In the rows, zero is written as 128.
Turns, then the turns between two rows, first turn first; the first pair answered:
K_319:
[131  94 127 118 137 126 124  95 117 154 110 131  96] => [141 140  86 142 132 127 131 134 165 134 105 127 114]
[132 119 130 125 127 125 137 120 125 107 121 139 102] => [133 148 124 138 127 129 136 146 145 114 135 132 132]
[155 169 139 124  98 137 134 158 136 102 137 146 115] => [148 152 170 113 102 140 126 147 105 123 155 144 119]
K_478:
[117 142 135 142 112 114 126 135 129 137 126 114 134] => [118 139 127 139 106 111 130 132 131 123 113 122 119]
[ 98 156 135 136 113 133 135 148 149 123 165 112 167] => [103 129 105 122 105 124 149 111 155  81 108 130 107]
[115 121 151 114 147  98 138 106  98 118 147 130  90] => [114 145 165 123 146 106 134 137 105 123 176 118 127]
[130 151  96 140 123 113 161 162 140 106 129 100 113] => [134 111  96 129 137 105 157 126 116 136 117 103  86]
K_746:
[137 151  94 135 145 116 140 156 136 158 137 116 138] => [127 159 127 127 128 131 130 167 128 152 149 121 156]
[112 117 127 124 161  79 177 129 115 110 149 100 128] => [103 125 178  98 130 116 153 136 105 106 156 112 154]
[130 103 132  97 138  89 119 112 100 127 117 125 100] => [126 111 136 100 147  83 125 121  94 122 132 119 109]
[154 164 126 126 106 149 139 125 199 139  66 132 110] => [153 165  97 151 144 110 172 136 194 136  95 105 109]
Then:
(two turns a pair)
[ 92 109 151  80 151 116 140 116  93  75 162 147  86] => [109 169  99 106 131 131 141 154 173  52 133 151 106] => K_746 then K_319
[ 97 109 152 105 129 174  92 111 152 153 102 134 108] => [ 94 117 110 147 189 116 140 127 142 144 149  95 108] => K_746 then K_746
[146 124 109 102 106 163 116  72 131  67  83 157 108] => [158 122  90 112 115 162 112  67 151  98  70 156 107] => K_319 then K_478
[127 124 107 135 142 113 140 123 134 122 132 133 114] => [116 123 132 127 139 114 140 129 117 110 148 132 126] => K_746 then K_319
[105 145 124 124 134 111 135 120 104 181 182 106 108] => [104 186 133 108  84 150 125 148 140 121 152 132 128] => K_478 then K_746
[127 136 111 126  96 115 127 140 158  99  94 168 131] => [127 125 145 134 119 117 106 148 136 178 144 148 170] => K_478 then K_478
[126  77 169  92 107 144 102 130  99 147 120 143 145] => [121  92 152  87  91 142 119 135 112  90 101 152 131] => K_478 then K_319
[121 144 130 106 110 163 111 142 160 131 108 136 139] => [123 139 125 109 116 159 108 137 164 148 107 134 134] => K_478 then K_319
[157 112 136 104 118 135  84 110 142 152 130 134 106] => [157 136 127 117 116 139  82 134 163 155 139 130 127] => K_319 then K_319
[115 139 126 136 118 148 122 126 111  86 108 136 127] => [117 114 118 142 144 131 126 105  92 125 115 129 114] => K_478 then K_746
[161 128  87 166 167  96 135 158 136 199 175 110 196] => [141  39 148  89 128 112 126  71  61 145 117 160 109] => K_746 then K_319
[138 107 129 117 115 112 118 138 130 132 114 140 111] => [140 114 120 126 115 115 121 142 137 139 115 138 117] => K_319 then K_478
[ 81  76 131 136 131 131 111 136 141 143 122 137 117] => [ 86  88 106 150 140 122 125 148 160 130 119 130 116] => K_746 then K_319
[107 119 114 126 128 136 139 121  98 110 128 128 133] => [110 111 101 130 133 130 135 112 105 123 118 130 125] => K_319 then K_478
[132 111 136 121 134 108 124 100 108 142 131 134  97] => [126 150 144 133 134 110 130 143 118 128 168 119 142] => K_746 then K_478
[129 110 133 136 108 134  81 107 118 115 107 108 102] => [132 116 115 145 116 138  79 113 133 132 105 104 104] => K_319 then K_478
[129 123 114 111 121  96 146 116  94 128 124 136 128] => [132 145 105 117 115  97 153 132 110 110 120 137 134] => K_746 then K_319
[151 136  99 152 118 121 128 133 152 118 146 110 111] => [147 103 125 132 122 118 124 102 113 126 150 119  93] => K_319 then K_319
[131 150 146 136 132 133 118 164 129 163 172 117 183] => [157 126 110 125 116 150 101 121 164 180  90 145 136] => K_746 then K_746
[126  94 147 125 106 135 121 101 116 136 113 138 104] => [137 100 123 141 119 130 122 108 139 164 108 134 108] => K_319 then K_478
[126 174 137 128 109 170 125 139 142 148 146 110 171] => [130 160  78 134 121 135 160 111 153  90 106 116 109] => K_478 then K_746
[117 104 125 133 128 117 141 133 116 137 133 127 133] => [115 117 134 126 108 134 130 143 122 127 131 131 147] => K_478 then K_746
[123 155 136 133 109 138 132 149 132 101 113 147 144] => [129 116 112 137 146 106 148 118 113 118 108 142 107] => K_478 then K_746
[138 123 116 126 125 109 113 141 119 155 140 106 183] => [137  88 122 100 109 113 109 102 105 138 102 129 142] => K_746 then K_319
[126 133 119 113 101 121 135 127 124  70 116 129 108] => [125 137 155 126 120 124 116 145 105 140 171 108 153] => K_478 then K_478
[151 130 100 138 147 101 154 114 142 119 108 120 101] => [135 134 120 135 151  92 164 126 118  98 134 115 113] => K_746 then K_478
[143 122  78 142 116 130 156 135 146 104 115 131 113] => [136  97  92 136 134 114 162 119 114 111 134 124 101] => K_746 then K_478
[113 134 155 152 144 128 144 117  90 156 183 126 135] => [124 125 124 129 107 144 142  85 119 106  98 162  82] => K_746 then K_319
[139 116 154 104 124 127 107 112 116 173 137 136 141] => [146 109 120 121 150 104 126 109 124 175 137 124 124] => K_746 then K_746
[127 112  67 121 131 127 133 105 163 101  60 154 128] => [123 147 112 142 146 140 109 157 158 162 135 124 211] => K_478 then K_478
[123 134 137 106 114 132 124 117 141  99 119 131 123] => [130 140 125 114 113 136 115 120 159 113 111 130 129] => K_319 then K_746
[165 113 122 118 151 121 113  97  88 199 154 124 138] => [178 160  64 145 142 120 125 132 154 171 131 121 152] => K_319 then K_319
[129 160 128 117 109 168 127 121 156  95  82 129 134] => [133 113 102 134 168 119 146  86 123 144 102 107 100] => K_478 then K_746
[126 116 140 109 109 151 127 120 111 142 120 121 139] => [132 121  96 127 126 128 152 121 127 120 109 113 117] => K_319 then K_746
[125 126 148 126 121 151 108 126 121 141 121 126 141] => [127 118 145 128 127 145 110 122 119 146 122 123 134] => K_319 then K_478
[151 123 118 135 112 135 135 130 154 124 123  92 124] => [151 128 129 131 105 139 132 137 150 109 129  95 129] => K_319 then K_478
[147 143 128 131 186  46 130 124  94 114 143  95  92] => [145 148 141 128 185  48 132 130  89 107 154  94 102] => K_478 then K_319
[156 133 100 145 113 159  98 122 199 161  56 150 108] => [140  84 160 114 121 163  83  85 130 197  81 152  98] => K_319 then K_319
[118 147 157 120 145 130 124 128 128 166 185 123 169] => [126 104 115  96 134 118 144  74 128 114 109 149  85] => K_478 then K_478
[110 137 144 122 133 138 109 113 130 174 107 126 132] => [114 134 107 139 157 108 139 109 132 146 110 113 111] => K_319 then K_746
[130 143 103 107 105 153 119 130 158 115  86 147 113] => [128 142 114 105  99 156 116 130 150 111  90 148 120] => K_319 then K_478
[136 168 136 127  66 171 117 113 146  93  88 158 128] => [137 146 174 135  93 168  92 111 111 186 138 141 159] => K_478 then K_478
[131 140 173  94  79 169  99 128 114 114 122 159 140] => [152 123  67 147 155  96 154 110 137 126 114 127  88] => K_746 then K_746
[135 111  94 122 196  79 177 102 106 116 138 117  94] => [118 147 192  96 147 141 130 146  92 140 186 123 180] => K_478 then K_746
[163 151  59 190 152 124 136 134 199 184  90 137 119] => [143 125 152 167 157 144 104 128 129 250 156 131 158] => K_319 then K_746
[129 166 146 109 104 141 113 157  95 123 148 121 175] => [155 136  78 118 115 125 115 113 135 145  75 135 109] => K_746 then K_746
[137 155 141 117  97 151 116 155 162 127 114 140 152] => [138 133 155 117 114 145 107 141 141 178 130 133 157] => K_746 then K_319
